rotation ticks, each row followed by its count of ticks
The counts run from 0 to 105.
[ -4.8 -18.7   9.5  16.3  34.4   1.7  19.2  -0.1  -3.9 -18.5  18.7   3.5
  -1.1 -31.7  46.5   9.1  27.2   4.0 -18.9 -21.0 -38.1  -1.2  -9.0   0.4
 -18.2  -4.8]  29
[ 26.4  -4.2   2.6 -17.0  54.8  -8.0   1.2 -15.0 -12.3  -4.5  -4.7   6.7
   5.5 -28.1  20.3   9.5  25.7  10.5   3.6  15.5 -11.7 -30.9   6.4   2.4
  31.5  -4.1]  79
[ 38.6  -3.6   6.1   5.6   8.0   2.8 -12.2 -14.5 -27.1 -27.2   0.8   5.3
  12.2  -3.2  45.5  -5.2  -6.5  24.0   0.7   5.8   4.0 -48.4  -1.4  10.4
  28.8 -22.1]  9
[ 37.3 -20.3  10.2  -4.2  24.9 -10.9 -18.6 -22.3 -17.1 -12.3 -11.6   1.4
  -5.3  -2.6  17.7  -0.3   2.0  26.4  21.2  12.0  -4.4 -49.9  18.4  10.0
  30.3 -11.6]  76
[ 17.4 -12.9   5.0  51.2  -4.0  -5.1  -7.8   9.4 -23.9  -8.4 -28.9  -6.1
  -5.7  11.9  43.2   7.8  20.1  29.4  -1.7  -0.5   2.8 -27.0  14.9  -5.5
  21.8  -4.3]  101
[  3.6  -8.9   1.3  -7.7  59.3  -9.9  18.1  -2.6  -9.1   4.1   0.4   6.6
   6.0 -41.0  24.4  22.6  36.7   8.2  -1.6   3.0 -27.6 -18.1   0.1  -3.9
   9.2   8.3]  81
[  9.6 -13.6  12.7 -21.5  43.4   7.2  22.6 -11.9  -5.3 -17.7  17.5   5.6
   5.9 -35.3  33.6   2.8  20.6  -0.6 -17.4  -1.7 -38.5 -13.8  -4.9   3.5
  -1.0  -2.0]  27
[ 13.5 -46.4  20.4  15.0  26.1   5.9   5.7 -20.7  -1.4 -21.5   5.9 -10.9
 -15.3  -9.3  27.3  -1.0   6.7  18.5  -0.4 -34.8 -35.3 -14.8   5.5   3.7
 -24.5  -7.7]  58
[ -0.7 -30.4   1.6  31.5  41.2  -4.3  16.2   3.5  -2.4  -8.1 -16.4  -8.0
 -14.8 -23.9  30.7  18.5  26.4   6.1   3.3 -19.2 -24.9  -4.3   2.2 -14.2
  -7.8  15.1]  84
[ -4.5 -11.0  27.1  -8.0  26.3 -13.6  30.5  -5.9  -6.7  -2.1  18.5  10.4
   9.3 -22.8  39.2 -15.5  35.5  26.7 -17.9 -14.3 -13.6 -25.5   0.8  10.3
 -13.6  -8.9]  95
[ 14.7 -35.1   7.0  42.8  21.1   5.8   9.6  -7.4  -0.7 -18.0 -27.7 -22.9
 -30.3  -4.7  34.0  18.2  11.7   6.7   2.2 -21.7 -28.0   1.0  15.4 -20.4
  -1.9   4.5]  86
[ 32.8  -1.7   8.7  -6.3   0.9   1.6  32.5 -23.3 -23.0 -23.7   7.0  15.4
   5.1   1.3  15.6  -4.8  25.3  13.6   1.8  -2.5  -5.9 -28.7  28.5  10.8
  32.8 -17.2]  38
[  9.9 -40.0  24.9  12.4  28.1   3.7  18.9 -28.4   5.9 -10.5   9.9  -7.4
 -17.6 -11.6  20.4  -1.0  12.3  14.1   2.8 -36.9 -31.3 -12.1   7.4  -2.0
 -24.3   2.7]  57
[ -1.0 -16.3   6.3  43.2  10.3   4.8  18.0   6.8 -13.6 -18.9   1.2  -5.1
  -7.1  -8.7  52.4  18.5  19.5  10.0 -19.7 -29.0 -29.4   0.3  -6.6   1.2
 -14.5  -6.6]  31
[ 26.0   7.5  -4.3  -4.9  22.0   2.4   7.7  -7.5 -34.6 -23.2  11.4  16.7
  15.2 -15.7  42.4   9.8  21.1  16.9  -4.4  14.9  -0.9 -36.5  -4.8  14.8
  32.8 -14.8]  11
[ 11.1 -32.3  11.6  -5.5  34.2   6.2  37.9 -27.5   1.0 -13.6  11.4   7.2
 -11.0 -16.1   2.1   8.2  33.6   4.8   8.4 -30.9 -40.6  -9.6  13.8 -10.3
   1.2   6.6]  55
[ 41.4 -10.0   8.2 -20.2  44.0  -5.3  -4.4 -14.0 -19.9 -11.0 -11.3   8.0
   2.7 -25.2  23.0  -4.0  15.6  10.5   8.2  14.0  -8.4 -43.4  10.6   4.0
  31.9  -8.7]  78
[ 25.7  -5.4  10.6 -34.7  37.3  16.0   7.8 -30.5  -6.0 -31.8   9.7  -0.4
   0.1 -26.4  20.3   5.1   5.2   6.9  -8.4  -5.8 -25.3 -25.2  11.5   8.8
  12.5  -6.4]  25
[  7.1  -1.7   6.3   3.7   7.5  18.7  49.5 -14.7 -12.9 -27.7  15.2  11.8
   0.1 -17.1  25.7  14.9  36.1  -6.6 -10.3 -19.4 -34.2   6.4  17.5 -10.9
  16.4   2.7]  0
[ 32.3   0.1   5.5  28.6  -0.9  -0.6   4.9  -6.6 -21.8 -14.1 -32.4  -4.3
  -2.9   4.4  23.1   8.6  23.4  15.6  -0.1   8.2  10.4 -32.0  33.1 -10.5
  44.7  -2.1]  103
[  7.6 -21.7  11.4  47.0  -1.6   4.6  10.2   3.4 -11.5 -23.6 -10.5 -12.5
  -4.3   2.0  52.3  16.6  18.9   8.4 -17.0 -23.2 -21.7  -6.0   1.9  -3.3
  -6.5  -6.5]  32
[  9.1 -32.8   6.0  28.6  28.5 -11.7  -2.2  -1.0 -23.3  14.2   8.6  17.5
  -1.6 -10.8  32.3   9.8  18.9  27.5  20.6 -16.5 -12.9 -32.1 -17.9  15.8
 -11.9  -8.6]  44
[ 46.9 -15.7   4.9 -14.0  31.2  17.1  -6.5 -35.0  -6.7 -37.8 -10.9  -9.7
 -16.1 -11.8  14.4   6.4 -13.0   4.9   6.8  -1.8 -23.5 -33.4  22.0   1.2
  21.5  -7.7]  23
[ 15.7 -26.8  -3.4  40.1  32.2  -5.6 -17.1   7.2 -24.2  -3.8 -14.2  -3.4
  -6.8  -9.8  42.6  13.9   4.9  18.5  10.8  -8.2 -12.4 -35.0 -13.5   5.8
  -0.2  -8.6]  46
[ 22.9 -11.4   6.9  43.0 -20.0  10.2   9.9  -5.8 -14.1 -32.5 -19.2 -17.3
  -4.8  13.6  45.1  11.1   6.3  12.1  -8.5 -20.3 -12.2  -9.2  12.3  -5.5
  10.9  -9.2]  34
[ 27.8  -1.6  20.4   9.6  17.2   4.7 -12.5  -9.1  -8.9 -37.5 -17.9 -24.9
   7.2  -4.6  56.6  -3.6   1.7  18.7 -27.6  -3.2  -9.9 -30.9  12.2  12.2
   5.6 -23.0]  62
[ 36.6 -30.8  14.5  20.4  15.3  -4.5 -14.8 -18.7 -17.2 -13.5 -10.3   2.0
  -8.7   5.6  21.1  -3.7  -0.8  30.1  24.4  -8.4   1.2 -48.5  19.6   0.6
  28.2 -14.5]  75
[ -6.2 -18.5  10.1  37.5   5.3  -5.2  47.7   2.5 -20.8   0.0   3.0  25.9
   3.9   2.0  23.9   4.8  44.4  14.5   2.9 -26.9 -21.4  -9.3  10.6  -1.9
  10.5  -2.7]  69
[  4.8 -13.7  12.8  10.5   5.4  10.9  52.8 -14.3  -7.8 -26.3  16.6  15.5
   0.6 -11.6  19.5  10.4  33.3   4.9  -9.1 -30.7 -30.0   6.6  12.1  -7.7
  -2.2   2.5]  1
[ 10.4 -19.4   7.8  52.2  10.7  -6.8  -6.0  15.5 -18.9  -3.3 -20.5  -6.6
  -2.4   8.2  53.0   1.1  18.1  25.9  -5.2  -4.8   1.1 -26.7   7.4  -6.6
   7.9  -6.0]  100
